In the rows, zero is written as 128.
Which row each row swaps with, under one turn or mirror
The rows were stretched afterwards, more along some directions than others.
zit: [ 97  91 134 138 146  84 115 104 117 112 116 141 118  88 136 147 137 122
 150 118 109]
Fuz: [109  80 114 132 155 106 157 124 130 134 144 148 132 103 111 144 118 134
 123 128 135]
kore: [125  89 104 135 144 118 152 120 143 123 131 159 118  98 126 146 139 142
 133 127 121]
Bot: [117  74 130 161 153 100 153  91 130 120 127 141 122 104 110 151 123 141
 145 107 138]
Zem: [127  67 134 133 131  89 129  82 119 108 130 143 132  75 135 145 116 128
 147 136 125]
pugar: [127  99 143 147 139 115 138 113 106  99 119 146 130 115 120 128 138 127
 140 127 119]
beb: [114 104 117 156 148  92 148 136 139 117 110 149 104  97 125 158 130 156
 131 122 106]
fatu: [123  99 140 141 139 116 132 106 108 101 113 142 132 107 131 130 138 130
 143 123 115]
ziru: [102  78 110 143 141 100 131 112 124 116 128 137 120  71 130 146 121 141
 120 131 112]
ruvu: [131  88 149 153 129  84 139  89 128 131 122 147 134 114  95 143 133 143
 153 110 158]
zel: [113  94 146 160 144  93 148 110 109 105 125 157 119 110 113 146 143 137
 146 124 124]
kogod: [106  79 121 124 155 104 143 106 127 132 136 141 112 118 143 129 136 125
 124 131 111]
ludir: [115 115 119 146 147  98 126 144 131 112 105 144 122  92 147 149 122 161
 128 128 105]
zeval: [134  86 113 168 150 114 140 112 142 113  93 133 125  98 115 165 102 150
 139 108 116]
nit: [ 93  90 122 139 147  93 110 104 113 108 119 145 114  84 154 144 139 133
 149 130  94]
nufil: [136  96 146 152 128  95 133  99 125 121 113 138 137 111  96 138 133 143
 153 115 151]
tomam: [ 90  89 133 133 147  87 124 110 118 117 123 136 110  96 140 144 136 122
 148 120 111]
kepu: [118  84 134 128 158  92 120 107 115 114 127 125 124 116 133 131 141 122
 140 146 124]
vesu: [113  80 125 131 155 101 149 103 134 138 136 140 109 128 132 130 139 126
 128 126 119]
guv: [111 104 135 162 149  82 154 129 121 115 123 156 104 114 114 151 149 147
 139 125 117]
Duf: [115  88 137 140 148  84 112 106 115 112 125 129 125 107 130 137 132 134
 142 142 122]
Dem: [103  94 119 141 140  92 114 110 115 107 115 145 112  81 145 144 134 136
 143 127 100]
mon: [100  88 131 130 138 101 141 105 134 129 118 137 116  97 127 142 121 129
 148 105 122]
zuvel: [112  68 123 162 162 103 156 103 134 130 132 143 121 116 106 154 124 134
 139 112 142]
kov: [132  86 120 168 152 105 140 100 142 118  93 134 128  98 108 170 107 149
 143 103 124]
Fole: [112 111 121 133 140 103 120 136 123 110 119 136 130  91 145 153 113 151
 131 129 117]
somos: [106  75 112 131 152 106 157 125 136 135 149 146 125 100 113 149 117 133
 125 129 138]
dubug: [138  94 120 167 151 109 135 109 137 113  94 134 131 100 113 163 110 152
 138 106 121]
Tulaf: [134  99 145 142 131  94 134 102 127 121 102 131 135 101 102 136 130 143
 153 115 147]
Guseb: [114  91 116 140 141  99 114 105 121 103 114 145 113  81 149 143 136 143
 143 135  94]
deze: [115  72 134 138 144  88 153  89 130 142 144 147 115 123 113 131 139 130
 132 125 137]
zuz: [126  93 124 141 123 119 153 110 139 120 104 136 114  91 133 131 104 155
 133 118 110]
zag: [123  93 129 130 154 120 134 113 112 106 124 137 126 123 142 119 133 124
 122 138 101]
zetip: [124  96 140 140 137 114 128 106 107  98 115 147 135 100 131 129 137 131
 139 130 112]
deto: [121  94 129 134 149 127 131 115 111 102 118 134 125 118 143 126 128 125
 125 135  97]
Sug: [112 102 143 159 138 101 146 118 111 111 116 153 117 113 117 136 141 142
 147 115 122]
kala: [110  80 109 127 152 114 158 130 128 131 146 141 125 105 120 136 109 135
 116 138 130]
feg: [109  87 127 136 129 105 145 106 142 126 111 138 114  90 122 142 118 134
 143 108 121]
tava: [102  79 115 143 141  93 130 109 120 119 129 141 124  70 130 141 125 140
 120 132 119]
nukir: [122 115 129 139 139  97 119 133 121 113 118 144 138  83 141 152 114 150
 134 125 121]
fim: [108 108 122 155 154  90 147 141 132 119 115 148 102 107 126 154 133 154
 127 126 109]
reli: [119  73 131 167 148  96 152  89 131 117 122 142 121  98 111 152 122 142
 146 109 140]
Sud: [135  91 125 149 117 109 137 103 130 109 105 130 115  86 137 126  98 162
 127 136 101]
bitol: [131  89 158 159 141  71 144 107 104 113 118 144 124 116 104 145 136 130
 133 121 135]
Bedoz: [120  95 106 135 134 106 128 110 131 113 121 154 118  77 141 144 139 145
 143 131 106]
kopot: [113  89 112 150 140 106 129 113 128 119 109 136 132  69 127 144 105 156
 127 121 116]
nosaf: [131  97 121 135 117 121 149 111 139 121 108 135 119  85 135 124 103 158
 127 126 108]
Miz: [122  89 102 132 139 122 147 114 148 126 127 156 119  90 129 149 132 145
 139 123 124]
lako: [110  86 126 148 144  98 147 114 146 133 130 150 124 115 106 179 138 129
 150 101 155]
Rerol: [112  96 142 157 142  89 156 119 119 116 127 157 109 115 107 144 146 143
 142 122 128]
Gafed: [121  90 133 153 147  95 145 117 141 136 132 156 128 116 104 175 142 126
 149 100 158]
rim: [115  84 113 143 143 109 156 121 157 139 130 161 121 108 113 164 142 137
 146 106 149]
sinur: [121  88 134 148 135  88 116 111 116 107 121 131 121 101 134 138 118 144
 132 147 113]
gebo: [ 97  88 137 142 147  87 127 111 121 116 119 140 107 104 134 144 135 124
 149 115 114]

fatu swaps with tomam
sinur swaps with ruvu
kore swaps with beb
deze swaps with Sud
bitol swaps with Zem

